rotation ticks, each row followed by its count of ticks:
The counts run from 0 to 1067.
[  6  10  12 -18  11  -5  13   0  24  21 -14   6  -7   2   7   3   0   9
  -8  19 -10  -3  -5   7   4   6  15  14  -4  -2   4   4  -1   9  -4 -12
  22  10   5  18 -27  -8 -26  -5  -6  -3 -22  -6  12  -9 -18  -5  -4   0
   2   7   4   6 -12   4   2  -3  -6  -2   6   9  12  -6  19  -3  -6  -7
 -12   0   6 -16  12   9] -> 41
[  3   9   3 -12  18  -5  -6 -24   7   2 -19   4  15   3   0 -10   0  -1
  -5   9   2   0  -6 -25  21  10 -13   4 -20  -2  -2 -12  -6  -2  18  -9
   8   9   2  17 -11  -9   0 -13 -14   0   0  15   1   7 -12 -30  -9 -15
   0  -3  -7  16 -10   0 -18  -9 -19   2   1 -15   1   2   7  -2   0  -7
   2   4   2  -5 -12  -2] -> 896
[  1   0  -6 -29   5 -10  -4   2  20  18   7   4  11 -14  -3   4   9  -3
 -11   9 -18  -8  -2  -2  -1  21  11  -4 -11  -2  25 -14   4   4   4  -3
   0   1  -3 -10 -18  13 -23  -4   9   0   4  -7  -2  20   1   4   8 -21
  -1   6   2 -10   5  13   3   0   3   4 -23  -7  11   6   5  -1  -6 -19
   6 -16   3  -7  -4  11] -> 356
[-22   9   8   7   8 -17  -7   8   7   2   3  -3  15   0  -3  -8   7 -14
  12  14  -4  -1   1   2   7   3  11  12  -4 -12   7 -12  -2   4   4   0
   9  10  -2  -4 -11  14   6 -11  18   6   6  16 -15  14  -9  -6   9 -10
   3 -18   4   7 -20   4  10  -8 -10  15 -20 -21  -3 -12 -14   1  10  -5
  21 -17  -9   1 -22  -8] -> 938
[ -8  -5   8 -13   9  -9  11 -12   7   7 -15   2  13   0  -8   0  11 -10
 -21  14  -7  -2  13   8   2  20   0  -3 -15  18  10 -11   4  -3   9   0
  -2  -2  -4  -1  -7  25   2 -19   6  -4  -3   5   3  26   2  -6  -5  -3
   4   4  -3   4 -12  13  12   9  -8  -5 -15 -11  -2  -2  -6  -1  -4 -13
   5 -18 -28 -24  -2  -5] -> 580
[  8   1   4 -21   4   5  -3 -19   0   7 -28   2   5   8  10   5 -26   3
 -14  16 -12  -5  13   7   6  15 -15   2 -17   6  -4  -3   8 -15  -9  -8
  12   8  11   4 -14  -3  -6 -13   2  -1   0   7  17   0 -15 -14  -4   4
  14  -2 -22   7 -26  12  -7   1  -9 -10   9   0 -18  -5   6   0 -11   0
 -11  -6  -4  -4  10  13] -> 410
[  0  13   2 -10  18 -10 -15 -18  -7   3  -7  -8  11  11   4  -2 -15   5
 -19  39 -15   0   2 -13  11  13  -7  22 -10  -9   1  -7 -13   9  15 -11
   7  -2  -4  -2 -17   4  -4  -9   0  -3 -20   5 -16   1 -11 -17  -1   2
   8  -2   1   3 -21   0  -4   1   4   6   5  -4   0  -9  -2  10 -10  -7
   4  -1 -10   4   0  11] -> 606
[-10   7  21  23   1 -14  -1  -3  -6   2  -7   3   4  -2   6   9   5  -5
  -4  22 -11  -3  -9   9   0  -2   4   6  -9 -13 -21  -6  -6 -10 -15  -3
  22  11   8  22 -13  -6 -10  -7  -6  11  11   6  15   2  -1 -15  -4  -1
  16 -16 -10   4 -20   3  -1  -8 -17  10   6 -10   3  -5   9   9  -7 -11
  11 -14   7  -3  -1 -24] -> 1027
[ -7  12  -8  -3  17  -7  17  -8  14  10 -12   0   4   5  -6  -2  13  12
 -11  14 -13 -13 -10  -1   8   8  -4   5 -13   2  -3 -14 -10  -7  12   1
  17  -4  -9  10 -24  -9  -8  -9 -15  11   1  18   7  16 -14 -21   0   1
  -7  13  13  11  -6   3  -2  -9 -14   2  -1 -17  13   4  16   2 -12 -13
  -1  -5 -15 -19  -5  -4] -> 665
[-14  -1  -2  -9  13 -13 -13   1   6  -2 -16  -3  -3 -20  24  14 -12  -3
   7  16 -18 -24  -1   0   5  17   6   2 -17 -14   9  -7  -4   7  -5  -1
  -6  15   0   4 -15  13 -18  10 -16 -12  18  -4   1   6   1 -12   1   5
  -1   5   0 -15   6  12  -8 -10  -2  -2   6 -15  17  11  -8   4 -22  -6
   3 -11  11   6   5  -6] -> 920
[ -1   1   6 -23  12  -5  25  -8  20  14  -8   5   3 -13  -2   3  11 -14
 -14 -12   5 -14  -1  -1  -5  18  20   2  -9  17  20 -11   2  -9   6   3
   7  -1  -5   7 -22   4  -1  -1  -6  -2  13   9   3  14   3 -15   5 -18
  -2   8  13   3  -4   4   4  -7 -10   1 -17 -14   8   2  -1  -4   8  -2
  -7 -16  -4 -19  20  -5] -> 1013
[ -1  -1  -2  -9  -1  -9  -2  -8  18  16 -16   1   6 -17  16   5 -12  -2
  10  -1  -2 -16   1  -3   6  -2  14  14 -21  -8  -5  -2   0  -7 -17  -4
  17  27   8  20 -16  -2 -14  -8  -1  -6  13   5  20  -7 -14  -9  15  -7
   0   4 -10   0  -8   1 -13 -11  -5  -6  14  -8   8  -1  -6 -11   4  -1
  -9   0  21  -6  15  20] -> 757
[-12   2  10   1   4 -11  20   7  15   4 -20   4   8   9 -11   4   8 -10
  -9   4  -2  -4   4   9  -7  11   3  10  -3   0  29  -5   7   7  -5   9
  -2  -2  -8 -10 -17  21 -10  -2  -6   0  -6 -13  11  23   8  -7  -7   9
  -5   7   2  -4 -10  28  15   4 -14  20 -11 -12  10  -7  -4  -1   1  -6
   8 -13  -4 -16   4 -18] -> 228
[  4  -6   1 -23   6 -11  -2  -5  14  14   4   4  15  -8  -4   1  11   3
 -15  18 -17  -3   2  -1  -4  21   8  -7 -16   8  17 -11   8   4   8   2
  -1   0  -3  -5 -13  15 -23  -6   2   1  -4 -11  -1  23   7   6   3 -18
   3   4  -4  -8  -5  22   6  13  -3   7 -22  -5   5   9   7   0  -2 -26
  -1 -23  -5  -7   0   3] -> 354
[ -9   7   8 -19  10 -10  12  11   8  13  -1   3  -3   7   6  15  -6 -14
  -7  -4 -11  -1 -10  -2 -15   1  18  24   7   3  26  -2  -2  14 -12  -6
  14  -4  -4  -3 -26   4 -28   7   0  -1   5  -2  15   3   6  -7  12   7
   2  -2   7  -8 -24  -4   9  -2  -8  19  18   6   5 -13   7   4  -2  -9
  -2   7   9 -12  12   0] -> 167
[ -4   4  -1 -35  23 -12  -2 -13   5   9   7  10   4 -14  -5  10 -11 -13
 -14  -1 -14 -22  -2 -15  -2  18  13  16 -11 -13  13  -3  -7   6   7  -6
   1  -4  -6  11 -21   5 -14  -3  -2  -3  -8   6  -4   4  -2 -14  14   7
  -3  10  14 -11   4  -7 -15  -8   6   4   9 -14  12  -3  -6   2   4  -4
 -13 -10   6  -4  23   0] -> 524
[-18  -3  27   0   7 -19   2   2  10  19  -1   7   2  -8   3  21   9 -17
  -3  18 -10   5   5  10  -6   8  18   7   0  -2   7  12  -5   9 -16   4
  19   8   7  11 -12  26 -16 -20  -1 -12  -7  -4   3   9  -6  -2  -7  14
   2  -5  -4   2 -15   5  11   3   3   1  -4   3   9  -8 -14  -8  -3  -8
  -8 -14   7 -12  10  -9] -> 946
[  0  11   1  -9   6  -9  -9 -16  -4   7   0  -7  17 -16   5  -1  -8   4
 -11  40 -24  -9   7 -14   6  10  -6   3 -16 -15  -3  -8  -6  -1   1 -15
  13   6   4  -4   2  15  -5 -17   8  -4   1  13  -6   3  -6 -16   1  -3
   1  -4 -14   3  -5   6  -7  -9   2  -5  14  -9   0   6   4  -1 -14 -17
   9 -10   8   1 -14  27] -> 835
[ -9   1  18  -1   0  -5   5  -1   0  -1  -9  -6   8 -15  -5   4 -14 -18
  -9   7   2 -11  11  10 -12  10  22  13  -9   0  -3 -18  18 -12 -12   4
  -4   4   6   7 -12   4   2   6   8   3  14   7  -4   5   1 -15  10 -21
  22 -11  -6  -4 -17   7   1  -8 -12   5 -10 -24 -12  -7 -18   6   9  -1
  12 -26   5  -1   4  -5] -> 449
[-11   9   1   3  11 -10   1  -4   9   4 -15  -8   4  10  11   6  16 -12
   0   8  -4   3 -18   3  18   3  -9  13   0 -11   5 -10 -24   1  -5 -15
  13   1   0  11 -29  -9  -1  -7   1   5  16   7   9  19  -5 -14   6 -13
 -11  -9   4  -5  -6   0  13 -10 -16  16  -6 -11  -3  -8  10   7 -11   2
  27   9 -11 -18 -10 -19] -> 110
[ -5   1  29   3   9 -11   9   2  23  11 -17  -1   5 -10  15   2   9 -13
  10   5  16   3  -1  -7  -2  -3  24  19  -1 -10  12   4   0  13  -7 -10
  12  26  18  16 -19   6  -6   4 -10 -11   1 -12  -2  -2   1  -6  -5 -17
  -6  -5  -8   3 -10   9   5  -8 -15   7  -6  -4   6  -5  -3 -10  10   0
   8   0  25  -4   3   2] -> 820
[-13  -2  19  -7  22 -20  -8  -1  11  10  -3  20   1  -3  -5   8   2 -14
  10  11   0 -16   8   0   8  12   6   3  -1 -24   1  12  -9  17  -1  -5
  13  14  11  10 -22  21 -10 -14  -5  -5 -16   2   0  10 -15   1  -8  16
 -10   1  10  -1 -10   8  -6   3  -1   9  -4 -14  16  -5  -7  -7   1  -2
  -8 -14   6  -1   6 -20] -> 34
[  0   1   0 -18   8  -7  -4 -17   3  12  -9  10  21  13  -8  -6   0 -12
 -12   3  -6  -4   9 -12   7  12 -19   1 -12  -1  24   1  -8  -1  12  -3
  15  -2  -6 -18 -14  24  -2 -22   5   0  -8   3   5  22   4  -9  -3   8
 -14   2  -3   2 -20  22  -5  10  -6  21 -11  -7   3  -2   1  -7   6  -8
  -7  -7  -5   1   9   0] -> 975
[-13  17   4  -1   5  -6   6   1  -4   7   4  -3  14  -2 -11  12  -9  -1
 -21  12 -33   3  -2 -14 -16  12   0  10  -4   9  15 -21   5  -8   5   7
   9 -11 -12 -12  -8  10  -9  -9   8  10   4   9  -5   6  10 -27   6  12
  16  -4   1   0 -16   4   6  -7  -7   8   1  -9  -1  -8  10  10  -5 -22
   4 -16   1 -10 -12   0] -> 87
[ -3  13   2 -18   5  -5  10  -9  -3   5  -8   2   9  12  -4 -22   3   0
 -21  27 -10  -5   5  -2  13  15  -8  -4 -16   6  19  -6  -2   3  21  -9
  13  -3  -6 -12   1  16  -5 -13   5   2 -11  15   9  14  -3 -11  -6   2
  -4  -8  -3  17 -19  12  -2  -2 -14   9   2  -7   0  -1   8   3  -7 -17
   3 -15 -18  -4 -14   4] -> 149
[-15   6  -3  -5   9 -13  -6   7   0  -8 -13  -9   2   1   1   7  -5  -6
   5  13  -9 -14 -10  -1   8   8  -1  21 -12 -24   0 -11   4   8 -17  -3
  -3   0   1  18 -15 -15 -17  11   0   8   8  -6  14  17 -12 -12  15   3
  -1  -3  -8 -11   0   7  -6 -13 -15  16  17 -23  -2  -6  -3  15  -8  -6
  20  -2   3  -9 -16 -14] -> 795
[ -4   8   2   2  -4  -5  21  -2  14   6 -23 -11   2  20   8  -7  11  -3
   1  16  -4  -9   0   8  13   6  -1  -4   0  -1  16  -4 -10   9  -4 -13
   4  12 -10  -8 -17  15 -10   0  -9  -3   2  -8  20  14   5   3   3  -3
 -11  -4  -1 -13 -11  20  13  -1 -16  23   2 -11  11  -2  12   8 -10 -15
  13   4  -6 -19   1 -16] -> 1054
[  1   4  -5 -16  -1 -14 -11  -9  18   5 -11  -1  22 -12   8  -5  -9  -2
  -2   3  -5  -8  -3 -16   7   3  12  27 -17  -7  23 -16  -8  17   4 -12
  -7  19  -4   6 -11  13 -11  -2   8 -16 -11 -16  -2  -7   4  -7  17 -18
   4   6   1 -16   2   8  -4  -5   1   0  -2  -9   8 -10 -10   0  11  -9
  14   3   9  -8  13  16] -> 132
[-16  -5  10  12   0 -16 -10  -5   4   8 -13   6  14  -9  13  17   2 -13
  10  -5  -7  -8  -9  -6   3   0  -4   3 -17 -16   1   6  -9  -3 -24   7
  17  22   9  17 -11  10 -14 -17  -5  -5  14  -4  22   9   6 -11   6  13
  -3  -6 -17  -4  -5   9  -6  -7  -9  12  10 -13   7  -3  -3  -3   2  -9
  -3   1  23  -8  10 -14] -> 200
[  4   2  -1  -9   4  -7   6 -11  17  15  -1  -4  22  -1  -1  -3  11 -13
  -8 -15  -5   2  -6  -2   0   3   5  11 -17   8  13 -10  -4 -18   4   1
  19   7  -6   3 -22  -2   8 -17  15   8  11   5  -2  13   4  -6  17 -21
  -3  -4  -4  -2 -15   8   7   0 -12  10 -27 -14  -9  -3   3  -4  20  -6
   1 -15  -6 -12  16   7] -> 190
[-15  15   0   1   4  -6   7  -5  -7   3 -12  -9  -5  14  21  -8  -2  -4
 -14  27 -16  -2  -3  18   9   5  11   7 -10  14   9 -11 -14   4  11  -8
  14   0 -15  -5 -11  13  -4  -5  -3  -6   7  20   6   1  -3 -11   3   5
   9 -19   7   6 -30  -5  14  -7  -8   4   8   2   5 -10  -2  11 -17  -7
   6  -9 -21  -4   4  -6] -> 374
[-12   0  -8 -20   4 -15  -3  14  18  12  -3   0  13 -20   1   0  -4  -4
  10   4  -5 -19   4  -6   1   2  19  13 -13 -18  22 -16   6  15 -10  -5
  -1  11   3  -5 -15  13 -22   7   6  -3  12  -2   3  11  -8  -2  14 -19
  -3   5   6  -6   1   9  -4 -10  -1   7   2 -13  17   0 -10  -5   0  -8
  17  -4  17  -2 -12  20] -> 361
[ -6  15  10   2   2 -11  -1  -5  -1   5  -8   2  -4  16   7   1  -1  -2
 -22  29 -22   2 -13  18   7   4   5  19  -1  -6   4  -4 -18  10  -2 -15
  16  -2  -7  11 -22  -3 -22  -2  -1  -2 -13  -5  15  -4   0  -4  -1   6
  11  -9   5  -5 -18  -1   7  -5  -5  18  11   7   5 -12  10  19 -16  -4
   8  -5  -8  -8  12 -16] -> 600
[ -5  -8  -5 -26  15 -13 -19  -7  11  11  -4  18  14  -2   0  -5  -1  -7
   9  -4  -2 -13   3 -10  17  16  -5  -9 -22 -17  12   3  -1   6   6  -1
  10  18   2   2 -17  14 -17 -15  -2   1  -6   1  11  16 -13  -1   4   3
 -14  -2  -1  -4  -6  13 -22   2  -7  12 -11 -14  12   7  -3  -7  10  -8
 -17 -11   6   9  11  -6] -> 980
[-11   0  11  13  -7 -13  -3  -8   4   8 -11  12   7  -5   9  14  -2  -5
   6   5  -9 -13  -3  -1   3   4   3  -6 -14  -7 -10  -3  -6  -5 -20   6
  18  18   4  15 -10  12 -19 -12 -13  -3   7  -1  26   0   3 -12  -3  11
   9  -6 -10  -8  -7   9 -10  -7  -6  12  15 -17  16  -3   2   5  -3 -16
  -8  -1  22 -11  15 -25] -> 202
[  1  11   1  -3  -6   1   9 -20   0   6 -14   1   8  20  10   0 -11  -9
  -8  -2  -7  -4  -1   0  10   3  -2  -2  -3  12   0 -15  -7  -9 -13 -16
  10   9  -6   1 -13   0  -5  -9   8   3  12   8  25  -2   7 -11  15 -11
  14 -17  -8 -14 -24  -2   0 -10 -15  14  14 -12  -8 -13  19  16   2 -15
   7  11  -1 -19  13 -12] -> 765
[  7   3  -7 -25   3   4  -8 -12  12   6  -8  15  22  10  -5  -4 -15 -13
  -3 -17  -7  -2   2  -8  13  17  -4   0  -8   6  24 -18   1  -9   9  -6
   1   6  -5 -16 -22   3  -2  -8  16   7   3   4   1   8   2  -8  12 -20
   7  -8   2  -7 -19   8  -6  -4  -8  15 -26 -17  -6 -12   8   2  14  -6
  -1  -4  -5  -1   9  -3] -> 418
[-15  19  12  17   5 -10  -8  -1   5   8  -7  -3   9   2   2   5   3  -6
   8  24  -9   4  -6  -1  24   8  -7   5   0 -24  -6  -3 -18  -5  -6  -6
  18   8   2   5 -19  -5   3 -16   0   6   2  14  -7   6 -16 -15  -4  -7
   3 -16  -1   5 -10   4   4 -15  -6  14 -10 -19   3  -8   2   3 -10  -3
  18  -3   4  -4 -21 -12] -> 114
[  4  12   8 -20  -5  -3   6  -7  11   2  -4  -9  12   4   0 -17   9  -7
 -16  14 -12   6  -5   8  10  14  -1   0 -11   1  19 -11   1   2   2 -19
   3   5  -1   6  -2   1  -6  -5  22   4  -1  -9   7  13   6   1  11 -20
  -1 -18 -16  -7   1  15  10  -6 -20  10 -12  -7 -13  -1  16  13  -2 -16
  19 -16 -11 -17 -13  -1] -> 705
[ -9   9   5 -15   5  -5  -4   3  11  10   0  -5  16 -14 -11  11 -21 -18
   0  -7 -10  -9   5  -6  -2  10  14  27  -7 -20   9  -4   6  -9 -14   2
   5   4  -4   4 -23  -4   1  -6  22   6  -4   4 -12   0 -11 -12  28  -4
   2  -1   1 -11  -6   2  -2 -12   3   9  -2 -23  -9 -15 -18   3  18   5
   2 -14  13  -6   6  11] -> 877
[-14  -1  -1  -9  23 -16 -11  -7  -8  -2   1  -1  18  -9 -11  19 -10  -7
 -14  11 -24 -11   5 -20 -13  17  -6  14 -11   0   4 -16   5  -2   4  11
  -3  -7  -6  -3  -7  19  -5 -10   4   5   6   4 -15  21   6 -24   8  14
   8   8   2  -5 -13   4  -1   6   1   2   3 -21   1  -3  -9   2  -4 -18
   3 -16  -4  -6  -6  -3] -> 91
[  6   5  24  -4   7  -5   6  -7  17  16 -12   5   3   0   8  10   6   8
  -2  28  -7   2   3   2  -1   4   5  -2  -1  -1 -14  -5   7   4 -11 -20
  17  17  19  17 -21  -2 -15  -8  -1   0   0  -3   6  -1 -12  -3  -8 -19
  10  -5 -11   4 -19   5   6   3 -16  -7  -4   8  -6  -4  29  -1 -14 -15
  10   0   7 -17 -11   5] -> 472
[ -1   8  12  -1  -8  -3   2   6  14  14  -3   7  18 -10  -2  10  -2  -9
 -16  -1 -25  13  -8  -6 -15   8   6  11  -3   0  31 -15   6  -9  -7   8
  10   2   2 -12 -16   5 -18  -3  14   4   5 -15   3  -2  21 -13  -2  -8
  15  -4 -11  -1 -13  18   6  -5 -11  16 -21   2   0  -6  15   1   4 -17
   5 -13  16  -6   0   1] -> 909
